which system made each run:
(in the rows, 128 means zero)
path 1, Geper (5 x 28):
[[ 93 104 125  93 114 146 130 121 115  81  85 135 126 126  94 105 160 125
  109 154 129  68 149 167  89 153 178 161]
 [ 93 103 121  82 105 173 123 141 113  87  79 123 122 136 138  95 139 125
   88 146 120  90 150 149  81 160 191 151]
 [ 98 105 123  83  96 186 109 158 119 107  75 120 125 138 170  82 130 126
   74 134 113 119 147 133  86 161 192 134]
 [120 105 136  91  85 181  90 158 127 132  99 136 125 142 210  74 123 136
   85 121 105 139 132 130 115 161 176 105]
 [138 113 139 106  88 172  89 168 129 149 113 147 126 140 226  80 109 130
   94 104 107 157 121 112 128 148 155  88]]
path 2, Pebuz (5 x 28):
[[121 135 126 140 135  83 166  95 128 105 125 126 127 131  43 173 137 128
  162 142 135  78 138 163 111 102 107 152]
 [121 145 137 133 113  92 163 118 115 109 124 106 119 158  57 179 137 136
  177 118 118  79 138 153 121 103 123 141]
 [128 144 148 133  92 112 149 128 115 122 124  90 112 168  82 179 127 143
  183 102 109  81 142 144 136 116 127 133]
 [136 142 156 132  77 134 139 140 112 137 122  79  98 178 116 168 126 146
  183  86  96  81 145 132 143 126 131 132]
 [137 142 153 130  78 158 145 148 109 145 118  66  92 190 148 146 114 148
  170  85  86  99 142 112 148 138 145 124]]
path 3, leka (5 x 28):
[[ 67 118 133  64  67 165 112 172 155 126  74  88 117 158 119 140 118 160
  115  98 109  88 160 142  96 141 169 118]
 [ 84 107 141  70  78 167 120 153 119 100  71 107 112 162 135 114 128 145
  106 117 103  75 153 150  83 151 187 135]
 [117 106 131  86  91 165 139 135 108  84  74 137 120 151 153  82 143 116
  100 139 103  80 143 153  79 151 185 142]
 [149 105 126 115 133 152 143  96  96  82  82 168 131 126 150  74 145  87
   97 169 110 103 131 161  79 138 160 148]
 [164 104 122 136 173 123 140  81  94  90 113 199 138 115 141  82 143  77
   94 186 126 131 116 153  91 125 142 144]]

runs to name:
path 4 (3 x 28):
[[139 108 136  89 114 121 146 114 159 101 112 195 147 106 142  95 130  95
  105 128 124  87 112 167  92 120 104 123]
 [131 109 134  87 106 119 145 116 154  89  98 185 139 106 126 102 142 105
  108 134 125  75 124 169  80 124 120 129]
 [117 106 126  89 101 124 139 116 146  87  92 174 132 116 107 106 151 115
  117 141 128  66 133 170  78 128 139 138]]
 | Pebuz
path 5 (3 x 28):
[[157 103 122 137 159 156 126  96  69  97 100 158 131 118 168  67 150  91
   92 189 121 138 125 138  97 149 180 149]
 [162 107 105 147 195 123 122  92  97 108 131 196 140  94 157  75 139  82
   85 191 140 171 106 125 109 135 148 142]
 [158 120 101 160 202  96 126  94 132 123 158 203 154  78 141 101 120  84
   86 175 154 190 100 115 116 108  95 127]]
 | leka
path 6 (3 x 28):
[[118 138 159 106  61 119 142 141 140 124 119 112 113 168 103 170 126 150
  174  83  99  62 138 154 129 118 122 120]
 [121 135 159 105  53 142 135 152 133 135 106  99 103 181 133 152 117 153
  167  72  88  72 138 138 131 129 134 123]
 [116 132 153 103  56 166 125 158 123 140 100  77  88 185 158 139 107 152
  149  75  84  88 140 121 133 146 148 124]]
 | Pebuz
path 7 (3 x 28):
[[134 118 117 149 146 173 113 113  61  90  96 116 129 141 151  87 143 105
   92 177 119 150 150 129 104 155 199 160]
 [147 107 100 150 186 140 118 100  87 108 123 165 139 101 157  73 148  99
   80 196 141 169 121 123 115 150 172 148]
 [143 118  95 150 203 115 120 102 118 115 146 181 154  78 138  92 129  89
   76 189 156 193 110 111 116 124 128 138]]
 | leka
path 8 (3 x 28):
[[ 81 108 123  81  93 182 114 163 112 102  75  98 111 154 143 107 132 141
   96 128 109  98 155 134  93 166 204 146]
 [ 67 113 114  89 106 183 103 165 114 103  83  90 115 140 123 116 126 141
   85 138 124 114 165 122 105 170 200 160]
 [ 59 120 101 107 121 174  95 160 125 105  92  88 122 128 101 128 128 149
   87 144 141 127 168 114 115 167 195 166]]
 | Pebuz
